In the rows, zero is written as 128.
Each run below is a few steps of one of 6 hidden systems, one row a step.
seq 1, K265, 11 rows:
[[139 112 126  68 128 120 162 141  97 182 149  59  77 134 136  50 170 109
  174 114 120 135 110  76 154 102]
 [154 144 158  74 135 115 122  87  87 121  82  77  98  70 206 126 135 106
  130 182 143 136 151 139 116 130]
 [161 177 172 163 114 100 161  71 125  97 117 180  91  94 141 143  77 152
  129 136 132  92 148 116 103 129]
 [143 139 118 140  99 118 148 108 118 177 198 151 126 159 113  99  87 168
  169 133 107  89  87 108 164  98]
 [156  81 107 107 105  86 112 116  78 151 135  96 147 165 173 124 145 117
  164 149 139 148  98 161 173 129]
 [171  89 131 151 112  80 159 118 111  95  67 109 125  87 139 160 139 118
  130 110 117 148 141 113 114 162]
 [141 131 126 146 116 142 155 130 157 139 137 114 144  58  96 137  89 154
  111 149  67  91 126  95 120 112]
 [133 141 122 131 119 147 107 131 133 147 163 145 174 146 164 144 103 134
  116 184 112 103 107 184 151  96]
 [138 113 115 170 120 113 132 136 115 110 115 175 158 177 144 162 149 135
  140 107 156 151 116 155 141 166]
 [111  83  94 144 125 124 131 145 137 128 124  99 141 117  64 135 140 143
  145  90 108 141 115  81 127 160]
 [108 104 124  98 133 138  98 144 150 136 130  73 152 101 128 129 127  92
  101 153  95 125 144 151 123  96]]
seq 2, K308 (11 x 26):
[[ 86 124 144 130 167 156  97 174 160 138 122 134 119 192 126 111 169  66
  121  88 155 150 145 152 135 113]
 [114 138 118 106 162 135 131 167 142 159 135 136 127 129  86  83 163 125
   88  58 144 148 156 109  93 161]
 [ 82 160 126  88 124 135 116 143 102 121 159 128 112  98 108  64 142 122
   75 150 124 133 141 126  73 115]
 [105 154 159 101 134 153 158 118 124  93 136 136  91 156 171  88 156  91
  126 139 144 150 151 129  99  85]
 [124 152 123 107 163 149 174 123 145 131 143 133  86 156 140 102 132 153
  142  91 178 116 140  90 133 143]
 [102 148 123  98 146 104 101  97 100 143 150 105  93 121 107  84 112 139
  142 134 147  92 131  96 135 147]
 [142 128 165  98 126  85 127  77  97 116 116 103 104 122 145  96 129  93
  156 123 107 135 156 123 112 107]
 [181 139 138 106 115 114 197 119 126 125 124 133 107 107 155 134 118 160
  142 111 130 132 134 107 116 122]
 [129 148 116 129 112 125 128 123 113 135 137 126 106 105 137 143 101 167
  155 175 145  95  93 110 151 130]
 [127 114 154 151 123 115  93  86 121 131 114 112 113 145 141 151 112 101
  187 139 125 133 116 128 155 119]
 [175  99 135 143 120  96 139 114 147 155 113 126 132 123 124 156 106 142
  142  79 129 138 136 126 134 140]]
seq 3, K425:
[[189 166 161  99 110  97 193 115 117 133 112 171  47 115 162 127 114 175
  142  75 205 158 139 107  81 136]
 [127 144 109 136 106 114 146 130 129 149 152 129  44 109  98 136  77 199
  175 141 181  82  71  64 158 132]
 [146 137 184 173  84 114 116  63 105 176 130 119  66 133 156  94 101  92
  193 167 110 116  89 102 165  82]
 [209 100 153 185  96  94 175  78 112 181 109 149 103 115 169 103 127 121
  113  84 145 160 122 119 120 162]
 [130  87  71 182  87 117 140 116 104 148 142 120 123  88 100 128 109 185
  109 149 144 116  77  88 140 186]
 [ 95  88 129 195  82 139 114  63 110 102 147 110 136 128 142 120 114  94
  142 202  82 129  96 124 148 100]
 [166  76 133 189 130 126 173  81 146 124 124 138 168 161 183 121 138  93
   87 106 118 139 152 159 140 144]
 [119  92  59 154 151 117 123 140 119 128 127 117 187 128 111 146 141 161
  100 121 135 101 125 125 162 209]
 [ 80 115 116 131 126 123  86 109  94  72 126 102 182 123 108 135 141  97
  150 177  61 125 134 135 129 122]
 [153 111 140 104 138 119 174 121 144  83 126 130 180 149 163 136 144  97
  101 105  87 143 179 169 105 100]
 [139 132  77  87 162 124 147 195 145 119 128 130 171 138 130 174 137 171
  113 116 153  97 136 147 151 157]]
seq 4, K350 (11 x 26):
[[ 93  88  43 140 134 132 111 159 112 112 129 114 169 119  98 151 148 173
   94 130 166 137 109 125 136 211]
 [ 61 112 136 131 154 163  57 115 140  95 108  78 169 110 100 148 136  83
  137 160  74 143 147 129 119 123]
 [140 142 162 102 160 149 170 158 174 106 115 136 142 139 166 123 152  80
   84 101 111 132 187 161 101  90]
 [122 150  75  96 140 116 171 195 120 117 157 153 133 123 113 106 141 175
   78 131 153  76 125 126 131 150]
 [ 56 156 112 112 131 149  68 142 109 102 160 135 142 156  84 137 127 144
  180 161 123 129 103 120 130 113]
 [120 123 160  99 155 135 109 117 172 113 115 128 118 173 132 159 120 104
  156  70 158 167 167 149 109 101]
 [155 119 117  87 150  77 145 173 146 150 109 102  93 102 112 125 123 142
  105  84 154  80 148 115 141 145]
 [118 179 144 117 117 126 113 156  96 148 138 128 113 100  95  99 132 129
  173 170  81 101  96  93 136 103]
 [140 158 168 126 112 154 139 102 139 134 149 176 117 159 143 134 111 138
  161 105 140 180 127 137  90  92]
 [146  92 105 129 111  84 125 126 147 151 135 127  87 127 120 139  96 159
   97  90 196 122 123 133 127 151]
 [111 112 131 151 118 108  83 133 102 158 111  87 104 108 106 108 139  97
  158 157 109 113  97 101 159 134]]
seq 5, K425 (11 x 26):
[[127 125 126 173 123 136  56 204 137 180  96 166 155 128 128 169 145 110
   91 131 166 158  97 184 130 159]
 [ 68 101 124 156 124 178  78 145 161 133 129 118 155 110  48 141 138 118
  130  95  97 197 120 103  80 132]
 [ 99  89 120  87 136 161 115 104 172 150 176  68 132 115 135  85 110 102
   61 131 120 141 161 146  97  89]
 [ 92 138 116 131 157 138 113 175 130 119 120 139 111 131 168 103 164  88
   45 161 185 105 142 170 128 146]
 [ 62 174 124 158 169 184 117 143 123 101 130 174 145 157  98 111 169 125
  138 113 134 143 134  99 110 166]
 [ 96 135 126  72 164 137 110  60 127 120 177 110 143 165 121  98 110 140
  141  96 133 141 171 125 106 127]
 [119 122 119  67 147  63 124 137 103  96 121 110  84 148 152 108 139 105
  110 123 180 100 161 153 132 128]
 [118 169 131 118 147 127 176 181 105  84 104 146 101 134 120 113 179 125
  163 122 124 108 127  84 133 137]
 [150 181 142  87 145 157 159  89 119 140 149 131 141 127 146 127 109 166
  188 128 107 128 138  98 122 120]
 [164 145 147  95 118  67 107 103 113 132 120 140  97 128 155 157  80 146
  147 126 167 106 138 160 129 121]
 [148 126 140 150  98  78 142 179 127 127 106 149  83 130  98 144 130 125
  165 104 134 116 101 108 142 115]]
seq 6, K265:
[[145  83  98 182 116 157 190 163 133  78 118 156 227 180 176 169 183 108
  115 140  91 156 119 170 153 134]
 [111  96  52 155 171 160 151 161 156  95 108 111 194 106  88 186 144 186
  108  99 132 118 133  94 141 221]
 [ 52 114 103 129 156 125  38 161 149  96 129 100 180 110  56 155 116 105
  101 153  81  85 147 145 131 132]
 [118 145 150 113 156 136 129 181 155  97 126 173 194 178 132 141 161  79
  103  98  89 141 172 190 106  93]
 [118 161  90  83 162 165 160 215 152 120 131 160 142 140 103 152 162 181
  119  75 177 152 134 117  99 163]
 [ 43 142 118  97 149 154  41 169 136 111 115 100 103 120  75 162 126 128
  163 146 159 141 113 112 119 125]
 [116 135 192 114 158 133  91 117 168 126 108 126 114 166 135 136 123  60
  151  82 126 155 172 157 114  82]
 [163 158 143  91 155 130 156 168 159 188 133 149  88 128 133 101 135 143
   99  60 181 136 148 119 103 137]
 [ 87 165 133 109 109 142  73 150  93 160 137 125  71  98 112  99 133 133
  132 166 172 148  92 114 105 123]
 [115 127 180 140 115 148 114  56 125 113 125 128  98 154 164 119 119  83
  166 130 134 182 138 136 102  89]
 [163 108 126 126 139 122 187  91 160 159 146 118  85 139 155  99 107 148
  111  80 174 119 146 105 130 137]]
seq 7, K513, 11 rows:
[[119 116 124  85 119  57 182 142 164  57 171 148  79 148 120 108  88 123
   50 103 152  66 182 165  97  68]
 [106 155  84  98 119 132 188 191  78 136 184 138 108 173  98  52 186 156
  177 136 120 105  76  68 159 122]
 [ 98 165 147  96 177 194  60  87  92 146  96  95 153 135 168 137 163 114
  196 143 150 194 134 118 125 168]
 [126 146 178 120 171 108 106  92 182  83  77 126  97  93 128 180  69 113
  106  90 147  95 204 139  97 125]
 [149 159 138 140 105  83 172 147 134 154 180 162 106 126  80  81  93 142
  122 129  73  39 114 107 148  81]
 [149 155 135  89  96 124 106 126  58 187 162 140 143 161 166  84 157 130
  180 155 131 181  85 150 135 106]
 [134 116 143 104 130 119 101 123 129  99  70 118  97 107 142 195 122 141
  158  92 198 196 144 130  90 153]
 [117 112 133 185 120 134 140 131 185 125 118 113  93  84  72 159  78 141
  134 119 104  76 117  75 144 119]
 [154 128 149 154 106 145 123 119 124 211 164 124 146 134 162  76 127  93
  116 167  84 111  98 149 161  88]
 [168 119 131 107 115  90 133 128  90 141 108 151 134 133 181 129 154 123
   95 107 182 187 139 176  95 159]
 [ 99  99  86 158 110 116 142 127 129  71 122 133 116 102  73 162 110 173
  127 112 148 136 117  87 103 172]]
seq 8, K513, 11 rows:
[[166 147 125 149 104 108  92 127 112 129 124 188 228 113 116 199  93 173
  135 136  88 145 120 183 109 151]
 [111  76 106 123  75  91  93 164 153  88 151 137 150 158 107 200  88 134
  133 144 137 146 103 192 126  68]
 [121  68 104 122 110 131 146 236 167 135 119  99 119 158 107 154 165 103
  144 107 131 149  93 127 156  88]
 [124 124 112 143 156 177 104 200 148 188  99 107 172  93 113 137 171 116
  104 120 114 150 114 118 133 171]
 [ 99 139 132 154 134 155  80 137 145 128 123 152 170  89 120 134 120 110
   45 152 119 144 146 171  78 143]
 [ 91 114 110 139 105 127 147 144 151  96 181 166 128 159 112 100 123 123
   59 117 148 131 135 155  92  99]
 [ 81 109  80 107 136 148 143 151 121 137 175 115 116 178 119  80 162 136
  122 114 171 138 112 110 140 139]
 [ 78 131 119 108 175 160  97 115 112 120 111  82 119 120 136 102 164 102
  129 135 157 139 149 105 125 170]
 [110 157 157 123 168 145 139  95 143  99 114 123 123  99 131 103 124 106
  100 120 111 104 186 110  98 139]
 [130 177 135 105 141 122 158 102 120 130 175 159 131 144 135  88 106 151
  116 132 113  80 148 125 123 113]
 [120 161 129  86 128 102 117 109  80 120 146 145 112 167 150 107 130 138
  168 142 157 121 120 135 137 124]]
seq 9, K514:
[[149 154 142  47 170  58 104 126  39 115  71  92 147 103 145 103 185 100
  161 113 110 142 174 128 118 182]
 [117 176 121  71 119 138 178 125 120  52 130 128 128  42  85 145 102 191
  124 143  87 126 151  77  48 122]
 [ 96 162 135 118 113 161 124 148 184 120 187 148  99 151 123 155  59 148
  142 177 136  74  99 145 147  35]
 [162 148 162 128 154  97 107 168 135 158 102 166 103 208 171 160 142  99
  193  93 187 118 116 166 189 117]
 [175 133 125 131 138  94 116 137 100 166  76 132 138  86  96 162 136 168
  168  63 144 162 126  91 114 211]
 [135 114 135 125  77 127  90 110 126 170 141  97 127  37  90 127  79 145
  116 163  76 153  99 115  84 102]
 [150 116 165 125  78 130 166 152 142 133 143 139  95 139 180 106 131  80
  104 161 120 147 113 165 115  35]
 [149 125 109 179 126 157 198 161 135 128 122 175 116 171 167 125 169 141
  122 106 182 141 103 115 146 160]
 [ 99 101 101 198 137 162  75  82 126 161 129 125 160 127 109 140 120 146
  136 128 144 147 105 108 147 197]
 [122  81 152 131 128  98  79  73 127 139 122  84 152 120 131 104 121  65
  101 120  88 152 164 159 112 115]
 [140 106 111  94 130 101 206 146 121 100 139 109 120 121 145  73 162 109
   71 113 113 110 161 122 109 118]]
seq 10, K514, 11 rows:
[[138 152 121 137 143 141 135 149  96 148 122 167 160 151 161 106 177 124
  113 123 144 149 127 144 127 172]
 [ 90 122 104 141 124 136  98 107 112 104 133 146 151 117  96 134 127 146
  111 121 138 168 133 123  85 168]
 [ 86  91 125 116 125 133 105 127 162 121 149  90 120 130 102 117 115 102
  111 119 118 136 139 134 113  94]
 [124 130 129  97 159 134 151 158 139 139 128 102 109 143 156  94 161  96
  112 122 139 108 144 128 147 118]
 [114 176 128 123 161 149 134 125 101 120 121 148 131 121 139 110 148 142
  133 138 144 117 135 107 122 168]
 [100 153 142 125 135 132  95  90 127 112 143 144 138 129 104 136  99 139
  147 123 121 132 142 124 102 128]
 [129 116 137  91 128  96 123 126 146 129 144 116 107 151 119 126 104 124
  137  97 137 122 145 139 127  96]
 [137 129 122  96 134 107 144 156 118 141 122 109  95 125 134 119 138 134
  149 124 150 110 116 109 148 127]
 [131 159 147 131 130 145 125 121 113 132 113 130 122 104 136 138 125 135
  165 152 119 132 115 105 124 132]
 [150 143 154 138 122 127 127 102 141 136 128 149 131 124 138 146  98 132
  136 123 122 134 134 138 111 112]
 [147 116 124 138 107  95 135 131 134 146 140 143 111 145 126 126 111 133
  121 110 148 117 117 140 135 119]]
seq 11, K308 (11 x 26):
[[115 128 126  29 126 114  60 130  93 118 116  72 156  77 151 141 129 118
  110 181 120 166 148 181  88 109]
 [140 166 176 143 136 128 171 169 147  43  58 171  98 115 152 184 151  98
  137 123 137 132 157 131  94 112]
 [127 173 120 154 135 183 166 171 175 178 173 168 122 144  84 130 108 180
  167 108 111  90  89  75 155 108]
 [ 93 126 123  81 124 113  21 110 104 196 168 105 125 161 120 110 105 124
  158 142 165 149 105 169 142 113]
 [137  91 155 127 117  55 118 139 113  90  67 121  91 129 128 138 161  72
  124  73 158 182 160 143  92 143]
 [155 123 119 148 106 151 213 174 161 148 136 125 111  66  96 108 131 151
   91 114  89 117 115  68 102 118]
 [106 164 135 116 121 192  88 105 122 181 167 120 127 112 175 102 105 131
  112 214 141 124  99 151 132  96]
 [116 127 158 165 145 115 102  83 116  99  97 163 106 189 174 140 141  93
  148 104 191 161 147 154 129 156]
 [134  93  93 163 128  97 180 126 145 127 153 131 121 136  68 102 126 159
  117  57 122 105 134  74 133 162]
 [120 109 105  79 115 121 110 111 106 163 173  65 147  93 136  77 116 123
   94 186  90 105 125 140 135 103]
 [143 140 164 114 145 132 135 100 104  84  77 127 134 131 216 149 161  84
  130 154 140 156 162 165 117 132]]
seq 12, K350 (11 x 26):
[[112 123 118 124 107  90  88  96  96  89 123 120 138 112 120 161  95 146
  154 160 122 123 121 140 123 135]
 [140  98 153 148 121 132 143 122 160 108 105 110 121 147 157 166 124  93
  161 130 117 133 127 137 150  90]
 [177 121 116 120 140 134 166 147 148 175 126 119 152 121 160 140 129 147
  116 114 132 114 126 133 155 141]
 [130 158 123 133 117 114  94 143  94 139 124 150 161  93 113 144 122 147
  130 163 105 122 108 139 119 149]
 [116 118 142 160 101 134 125 129 139  94 124 152 140 138 114 156 123 111
  143 127 106 162 122 139 103 100]
 [137  83 104 121 124 137 152 146 168 146 140 101 130 132 138 137 123 133
   97 104 148 141 128 140 131 118]
 [113 136 114 120 138 132  94 161 113 154 117 110 134  98 128 122 144 122
  112 161 132 120 114 131 133 150]
 [105 156 154 155 136 157 123 131 123 106 112 156 141 127 118 125 148 105
  137 128 104 149 135 118 102 129]
 [125 113 117 123 132 134 156 119 157 123 158 135 135 139 121 116 113 139
   91  95 138 130 149 130 107 120]
 [101 119 106 100 128 107 100 146 109 135 146 107 116 130 130 107 130 122
  106 156 149 105 118 143 140 127]
 [105 143 145 128 144 145 122 137 114 110 108 131 121 149 137 125 164 102
  165 132 131 147 128 116 127 130]]

Which system made each run below?
seq 13:
[[115  80  72 165 111 181 153 138 132 164 168 126 175 160 127 112 163 151
  112 115 134 181  88 114 134 160]
 [ 65  74  82 129 140 151  78 106 144 105 138  84 148 120 133 136 120 121
   65 150 166 141 145 151 112 158]]
 -> K308
seq 14, 2 rows:
[[155 124 155 135 116 123  77 113 132 187  98 109 105  64 162 138  99 115
   84 153 159 141 128 155 110 137]
 [139 145 165 219  96 120 134 116 110 123 102 193 105 119 148 120 134  98
  104 144 132 137 115 135 112 140]]
 -> K308
seq 15:
[[142 117 138 125 188 149 151  86 157 130 107 104 160 126 155 115 141 107
   96  77 120 129 193 121 122 168]
 [103 147 102 122 147  97 118 104 104 126 162 130 129 107 111  74 111 142
   70 147 124  64 154 124 124 162]]
 -> K514
seq 16, 2 rows:
[[134 139 111 113 122  96 140 173  89  94 113 152 119 175 171 150 162 130
  167 156 172 116 101 151 168 129]
 [138 127 140 143 145 119 134 117 118 108  82 114 130 114  98 167 138 137
  209  90 103 144 129  72 136 165]]
 -> K265
seq 17 (2 x 26):
[[101 173 138 118 146 175  76 177 162 116 113 164 175 105 117 188 115 134
  104 145 131 150 142 169  81 119]
 [112 146 142 125 132 111  85 201 166 145 128 173 124 143  84 141 122 114
   88  86 153 131 138 170  98 112]]
 -> K514
seq 18, 2 rows:
[[136 119  91 118 155 139 147 110 155 153 154 102 139 117 103 136  96 186
  133 100 139  90 131  90 151 166]
 [103 123 124 117 122  76  58 141 100 135 131 113 134 131 123 121 120  95
  119 173 119  89 120 168 152 119]]
 -> K265
seq 19 (2 x 26):
[[ 79  60  70 180 123 211 114 149 189 159 177  70 198 127  99 144 120 128
  111 181  66 105  81 114 182 105]
 [135 118 146 114 176 136  88 131 123 140 100 111 191 164 228 123 174  42
   74 161 130 132 172 224 154 129]]
 -> K514
seq 20:
[[114 133 105 103 109  65 129 129  69  45 131 161 147 152 146 135 142 132
  118 155 145 124 141 171 111 136]
 [116 100 105 123 130 143 197 160 141  62 122 101 138 146 117 149 159 126
  177 125  93 120 123  83 151 105]]
 -> K308
seq 21, 2 rows:
[[110 165 141 110 120 139 135 197 111 134 115 124  77  82 134  99 161 108
  105 175 138 115 107 113 113 106]
 [116 180 169 139 138 192 122  82 120 117 124 148 131 128 163 136 128 122
  170 161 121 161 131 118 107 115]]
 -> K265
seq 22:
[[116 137 112  74 177 115  82 130 193 116 119  95 110 104 114 205  45 173
  118 122 182  51 167 146 149 132]
 [138 180 173 113 144  50  72 198 111 152  94 137  91 117  93 131 119  88
  172 143  98  44 117 136 172 100]]
 -> K514
seq 23, 2 rows:
[[157 118 118 143 121 151 158 131 166 157 136 153 142 101 119 142 113 168
   78  74 152 167 137 125  82 155]
 [ 91 104 105 152  99 105  72 145 119 146 141 110 113  82  87 111 108 121
   72 170 129 103 105 136 122 134]]
 -> K350
seq 24:
[[115 147 150 120 123 181 113  71 107 142 163 152 161 160 158  99 140 122
  135 128 126 208 134 149  81 117]
 [118 109 109  90 149 112 129 115 165 107 131 115  85 143 141 161  92 162
  108  93 220 122 159 140 119 142]]
 -> K513
seq 25, 2 rows:
[[129 165 131 105 112 109 102 111  62 116 120 143 123 129 143 139 136 148
  191 162 144 149 104 124 126 142]
 [125  95 132 135 104 109 139 107 141  85 112 114 101 129 103 177 104 139
  189 104 129 155 120  98 120 112]]
 -> K308
seq 26 (2 x 26):
[[109 109 105  81 188 155 149 136 123 134 122  58 152 147 152  89 189  97
  141 121 112 120 152 103 165 151]
 [127 201 140  64 183 145 136 107 103  95 116 136 162  98 152 122 137 144
  126 141 107 108 182 124  97 154]]
 -> K350
seq 27:
[[226 124 134  77 126  46 149 144 127 150  95 131 159  83 136 182  96 168
  126  78 116 119 159 159 119 149]
 [151 148 125 134  64  92 114 209 125 141 125 159 119  62  78 177  91 170
  132 169 102 112  73 133 113  96]]
 -> K265
seq 28:
[[ 98 164 134  92 122  98  49 139 100 121 117 148 119  77  84 139 102 147
  104 130 153 151 141 147  59 151]
 [103 135 164 124  89 136 134 141 154 101 159 162  99 156 104 131 111 105
  147 121 115 163 123 138  87  46]]
 -> K265
seq 29:
[[110  82 160  52 143 114 114  85 153 135 131  20  47 152 149  96 117  66
  177 107 148 134 157 111 145  57]
 [212 161 175  90 169  89 165 120 131 179  66 112  66  70 174 116 127 127
  118  78 168 106 173 102 120 164]]
 -> K308
seq 30 (2 x 26):
[[159 117 157 192 115 140  91  42 178 152 138 164 192 121 101 196  42 160
  155  93  80 146 137 145 115 129]
 [182  52 114 114  82  21 108 130 137 182 159 106 124 145 130 111  87 107
   74 105 139 105 128 198 150  94]]
 -> K514
seq 31 (2 x 26):
[[177 163 184  83 119 100 125  72  59 110  85 112 139 101 205 132 144  99
  183 177  93 159 144 148 117 116]
 [184 131 132 167 109 121 228  98 139  68 101 167 117 112 178 184 106 170
  136 131 139 111 134 112 125 140]]
 -> K350
seq 32:
[[180 134 138  86  85  80 199 154  55 107 153 167 168 166 189  67 195  87
  113 146  82 164 130 182 106  82]
 [103 106  48 134 108 171 203 145 121  42 144 152 142 137 139 176 144 213
  115 135 194 170 102 108  99 173]]
 -> K514
seq 33:
[[100 195 120  64 183 187  86  43 110 176 176 106 130 120 136  98  90 193
  173 138 161 122 140  92 124 163]
 [107 174 190  95 141  83  82  74 109  87 100 115  35 114 176 121  87  85
  141 173 176  82 163 147 119  95]]
 -> K513
